In the rows, 128 means zero.
Each path below is one point turned by a fixed rotation once a step. After each direction that follows a path, write how fast that rotation turns it, in degrees each step (0 if it stays still).
Each turn is a multiple of 5 degrees from 10 to 175, or 0.
Each row of a path follows its step; steps can be skipped.
Rotation 1:
step 10: [124 121 123 129 123 133 126 129 134 136 131 126 123 126 121 133 129 123
 129 133 131 125 125 128 125 127 133 119 119 130 119 121 119 126 123 123
 125 125 128 117 138 126 120 131 121]
step 14: [123 118 130 129 123 128 126 132 121 121 127 130 129 120 123 126 124 114
 126 129 133 126 126 133 119 141 130 118 129 129 132 124 128 127 122 121
 130 118 130 130 127 128 125 130 122]
step 20: [121 120 127 121 124 124 126 124 129 133 125 124 126 122 122 132 135 121
 127 134 126 137 126 132 129 131 124 127 137 130 134 122 127 140 132 128
 138 120 121 121 133 132 129 122 128]
step 24: [127 134 117 134 127 128 131 129 129 129 129 132 114 125 122 130 133 126
 124 124 133 125 129 133 131 136 132 129 125 138 129 122 125 131 128 129
 134 117 123 124 138 120 129 127 128]
step 25: [128 134 126 128 125 129 123 130 126 123 131 135 122 122 129 131 120 114
 126 127 123 126 119 131 123 120 124 124 127 124 133 130 129 127 122 126
 131 113 136 123 126 119 123 129 131]
step 26: [123 138 131 120 127 123 126 121 120 133 126 128 130 132 128 126 132 122
 124 133 137 121 128 134 125 129 132 118 126 133 126 127 132 138 124 119
 132 121 124 123 138 123 129 133 128]
step 29: [121 126 131 121 128 132 120 127 127 138 130 128 131 127 131 129 129 117
 124 131 125 123 129 129 126 123 129 124 131 136 126 136 131 135 126 124
 137 125 123 122 135 126 114 132 135]
step 34: [128 126 130 122 119 124 125 124 123 123 127 130 121 128 115 125 136 123
 129 128 124 130 130 129 123 126 128 132 136 135 137 133 122 130 120 128
 133 117 138 132 123 122 131 127 132]
[128 125 130 129 128 127 130 131 131 128 130 127 129 129 127 127 130 126
 128 129 127 130 128 129 127 130 130 128 125 126 129 127 126 128 131 127
 123 129 128 129 128 127 127 128 126] : 10
[127 131 129 129 129 127 127 128 127 127 126 129 127 130 131 127 131 128
 130 128 124 131 127 128 128 128 129 128 129 129 130 126 125 127 125 126
 127 130 126 129 130 126 130 129 127] : 170
[128 129 131 129 128 128 128 126 127 128 128 127 126 129 129 131 128 128
 128 130 129 127 127 127 131 131 131 131 125 129 130 130 128 130 129 127
 130 129 124 129 127 128 126 130 129] : 125
Rotation 2:
step 0: [125 134 129 139 131 129 132 130 137 126 134 137 127 130 129 128 132 123
 123 120 129 136 127 116 121 124 128 120 125 121 132 134 123 132 120 128
 130 132 127 122 130 132 139 127 137]
step 12: [129 138 124 122 128 132 130 132 129 137 125 125 118 127 132 123 120 132
 130 125 129 124 128 128 120 133 125 114 127 120 137 129 134 125 123 130
 130 135 132 127 129 123 132 140 133]
step 14: [119 130 118 135 131 126 128 126 132 116 129 117 123 138 126 129 119 126
 136 130 117 123 135 124 128 130 127 131 131 139 133 134 134 131 127 123
 133 130 131 123 128 128 131 124 132]
step 15: [130 135 129 132 124 123 128 119 127 124 128 126 122 127 125 126 125 135
 131 128 126 120 130 130 122 127 116 119 127 114 131 139 127 131 127 128
 128 130 124 125 137 133 120 123 138]
step 17: [118 130 121 125 128 130 128 136 131 117 127 126 130 127 132 117 123 127
 124 128 116 130 131 124 117 130 142 124 131 124 125 132 126 130 115 126
 128 130 127 129 130 124 127 127 132]
step 24: [118 131 124 124 130 128 137 126 134 119 129 124 122 126 125 121 123 130
 144 127 123 120 129 133 131 126 135 127 121 134 131 135 131 129 127 122
 133 129 129 132 118 126 136 130 129]
step 25: [128 133 122 138 118 127 132 119 122 125 126 119 125 133 128 124 126 129
 131 131 117 126 127 119 123 137 125 129 130 126 127 140 126 133 125 123
 131 131 129 134 130 130 121 122 138]
step 26: [127 129 132 134 130 123 127 129 137 120 131 122 133 128 132 130 129 121
 133 130 133 120 128 124 118 120 116 114 131 124 128 134 125 128 135 119
 130 125 122 120 132 131 126 127 132]
[126 129 124 128 127 127 125 127 126 127 126 127 130 128 128 127 126 130
 124 126 129 128 127 129 127 132 127 128 126 129 127 128 131 130 128 129
 128 128 128 130 129 128 128 130 130] : 140
[127 127 126 125 126 129 126 126 130 127 129 127 129 131 129 128 126 127
 128 129 131 128 125 127 129 126 129 127 130 129 132 127 129 129 131 127
 126 126 126 128 127 129 129 127 127] : 145
[128 129 129 128 129 129 124 129 128 127 129 130 126 128 128 129 128 128
 130 126 131 128 129 127 127 131 124 128 130 126 130 128 127 128 129 125
 126 131 128 128 128 130 125 130 126] : 100
[130 131 130 129 127 124 130 127 126 128 127 129 128 128 127 128 128 127
 124 128 127 127 131 126 129 128 125 127 130 126 130 127 130 127 132 127
 128 128 126 128 129 129 132 128 129] : 100
[129 129 125 124 127 129 127 132 127 128 129 127 126 124 127 126 130 125
 128 128 127 129 127 128 130 128 126 127 130 127 126 127 131 130 128 128
 129 129 128 127 127 126 128 127 126] : 70
Rotation 3:
step 8: [132 133 134 134 127 124 134 131 128 120 124 126 131 131 131 128 128 122
 134 128 134 129 129 138 129 138 127 122 116 130 128 125 130 127 125 123
 128 128 124 128 128 137 122 114 136]
step 10: [140 134 121 132 123 137 127 126 133 126 128 123 129 131 125 124 126 124
 125 130 111 126 131 127 134 135 134 121 129 131 126 137 121 126 124 133
 123 129 129 130 132 124 128 136 132]
step 11: [125 131 127 134 121 126 122 121 127 126 132 125 127 128 130 134 124 128
 137 126 125 126 140 124 121 138 118 133 126 131 128 132 129 135 118 124
 123 135 132 124 133 127 118 125 130]
step 15: [130 129 127 137 124 131 125 133 135 124 131 131 129 113 131 126 120 126
 120 134 127 124 129 133 131 130 136 127 121 122 119 127 131 119 123 137
 130 133 129 124 124 132 132 132 135]
step 22: [132 123 128 129 125 138 126 128 125 121 124 127 128 129 118 123 134 130
 127 123 117 127 135 132 143 132 120 131 119 118 130 131 131 127 128 124
 125 138 130 125 130 127 134 130 130]
step 25: [130 123 131 126 135 129 125 129 135 124 117 127 119 118 122 126 132 129
 132 125 118 123 137 124 138 133 134 127 132 129 134 123 128 130 130 131
 127 121 127 128 136 125 118 125 131]
step 29: [126 134 127 131 130 131 117 123 119 128 125 121 127 130 121 139 122 124
 127 136 128 131 120 134 135 127 126 126 127 123 125 136 133 131 120 118
 126 126 127 134 126 131 126 130 137]
step 32: [125 126 119 116 131 128 128 123 127 132 127 128 127 124 125 136 127 127
 134 142 127 128 126 125 129 141 129 134 125 129 136 121 122 131 121 131
 128 132 120 131 125 134 131 128 137]
[127 128 128 128 130 127 130 128 124 129 127 128 126 132 130 129 129 132
 129 128 128 126 129 127 129 131 128 129 125 129 128 129 127 128 125 126
 130 128 127 126 126 129 127 129 128] : 135
[128 126 130 126 126 128 129 129 127 127 129 128 127 129 126 128 129 127
 129 127 130 127 124 127 129 127 123 128 127 130 127 130 128 128 131 127
 128 129 124 130 126 128 128 126 130] : 70
[128 130 128 127 130 127 127 128 128 124 126 129 127 128 128 129 128 127
 131 125 127 128 125 129 129 126 128 126 131 127 131 127 130 125 125 127
 127 129 128 127 126 129 126 127 127] : 85
[133 131 130 127 128 127 127 126 130 127 129 127 128 131 128 128 125 128
 129 129 131 129 129 127 126 128 127 131 128 128 127 126 126 126 127 125
 128 128 128 130 129 130 128 128 127] : 115
[126 127 130 126 131 128 126 128 129 131 129 131 131 129 129 127 129 128
 129 131 126 127 127 129 128 126 127 127 126 127 129 126 126 127 129 127
 125 128 129 126 126 131 131 128 129] : 25
Rotation 4:
step 5: [132 122 123 125 129 122 125 123 130 133 127 139 131 135 138 136 137 124
 128 124 130 136 135 128 133 127 125 121 123 133 125 136 130 122 116 132
 125 125 120 131 125 136 114 129 129]
step 6: [132 122 119 122 127 132 142 131 128 133 133 129 122 125 132 134 127 133
 124 137 138 125 122 116 131 131 129 128 130 124 127 128 132 125 132 118
 127 129 132 129 125 140 116 127 133]
step 8: [139 122 137 129 130 121 129 120 123 131 126 123 131 126 130 132 130 115
 129 136 127 133 127 127 135 126 131 121 126 128 137 126 120 138 132 125
 128 120 119 140 131 133 128 127 126]
step 9: [130 119 124 125 125 131 130 137 146 134 123 122 120 125 118 121 125 119
 128 123 129 129 126 123 130 124 121 124 124 128 122 128 121 132 137 128
 130 121 125 132 133 136 123 131 130]
step 14: [144 127 127 123 125 120 129 130 129 120 121 132 129 127 128 127 127 133
 123 130 125 133 133 115 129 133 132 122 137 123 129 136 139 134 124 125
 126 125 136 126 128 129 116 127 134]
step 21: [121 128 133 128 122 130 131 135 130 124 128 129 116 120 126 130 118 120
 133 121 123 129 125 133 131 132 133 129 139 127 121 130 128 113 131 131
 124 125 129 135 137 133 128 127 138]
step 24: [129 139 128 123 128 127 130 131 136 125 128 132 120 135 123 132 121 127
 128 130 128 128 121 131 125 132 121 131 132 133 129 131 131 136 109 133
 119 120 133 128 133 135 125 117 130]
step 34: [142 129 122 121 128 127 126 128 134 126 119 135 119 128 122 120 132 127
 131 125 120 126 133 115 126 119 128 134 119 130 124 134 132 133 123 126
 122 121 122 124 131 123 132 121 126]
[130 129 130 128 126 129 130 128 129 128 127 129 130 126 126 131 125 129
 129 126 128 125 127 125 128 130 128 129 128 125 126 127 125 129 128 128
 127 130 127 131 128 128 127 126 130] : 145
[129 132 128 130 126 130 128 128 128 125 127 131 128 129 128 126 127 129
 130 127 126 131 125 126 127 126 126 128 130 128 128 128 130 126 127 128
 128 128 126 128 127 129 130 130 127] : 35
[127 129 124 128 131 128 127 130 132 127 127 127 130 129 128 131 125 127
 128 128 130 127 128 128 128 126 128 127 132 127 129 128 129 125 127 129
 130 127 128 129 128 130 127 128 131] : 95
[127 129 128 128 126 127 130 129 126 128 133 129 127 132 128 129 127 132
 127 128 130 127 128 127 127 129 126 128 128 127 129 128 129 130 129 129
 131 127 131 129 127 127 128 126 128] : 85
[130 126 131 127 131 131 128 128 128 127 130 127 127 127 126 129 127 128
 125 128 126 129 128 127 131 129 126 130 126 128 130 126 131 126 127 127
 129 128 130 129 129 128 130 129 131] : 145
[127 129 131 128 128 128 126 129 127 129 128 128 129 128 130 129 130 129
 129 126 129 131 124 126 128 131 132 129 128 127 128 130 128 128 126 124
 130 127 129 126 131 130 126 128 128] : 45
Rotation 5:
step 6: [127 126 121 131 121 133 128 121 118 140 116 139 129 118 127 126 139 129
 125 127 122 123 130 135 138 127 127 123 124 135 123 127 131 127 132 132
 130 133 123 132 130 119 130 123 129]
step 10: [130 137 130 134 132 116 114 136 134 129 128 130 128 137 130 128 132 127
 130 136 124 124 127 127 121 121 118 124 125 130 126 129 131 118 128 123
 124 127 122 125 126 133 120 119 119]
step 15: [126 136 124 126 131 128 133 123 127 129 133 125 130 119 129 126 133 141
 140 129 125 121 132 126 130 142 130 127 134 131 131 122 139 133 130 135
 124 137 127 122 122 120 122 124 123]
step 17: [136 132 127 132 132 129 123 128 130 128 123 111 128 132 125 128 128 136
 123 131 122 131 133 131 131 118 118 130 133 136 125 119 124 129 130 137
 136 128 130 124 118 126 131 123 139]
step 20: [139 118 135 126 121 126 130 134 132 124 130 131 121 134 128 122 129 128
 128 119 123 130 122 132 127 124 131 129 140 130 133 125 130 138 130 137
 120 120 130 137 118 130 137 131 126]
step 21: [122 125 123 130 128 130 127 130 120 138 130 125 136 128 121 124 130 123
 125 112 127 132 128 117 124 132 130 126 126 125 132 123 125 126 134 129
 123 136 116 126 119 125 115 124 121]
step 25: [134 133 119 126 127 127 118 127 136 127 126 129 132 133 123 139 123 135
 127 131 123 131 126 135 129 137 121 131 126 127 133 128 116 128 129 127
 137 131 123 137 136 137 133 119 129]
step 30: [117 130 128 132 134 115 126 121 129 138 124 130 132 114 126 113 127 125
 132 128 129 122 125 121 119 132 121 126 130 130 131 124 124 128 131 125
 131 126 127 121 125 133 137 130 125]
[129 127 126 124 127 128 131 129 127 127 125 131 129 128 124 130 126 126
 126 128 127 126 126 129 129 127 129 128 130 130 127 129 128 128 128 126
 130 129 130 129 127 129 130 124 127] : 55
[128 130 128 126 129 130 125 129 130 126 126 124 126 127 127 126 131 129
 130 128 129 127 127 127 129 130 130 127 129 129 126 130 128 128 127 126
 131 131 127 128 130 129 129 127 130] : 45
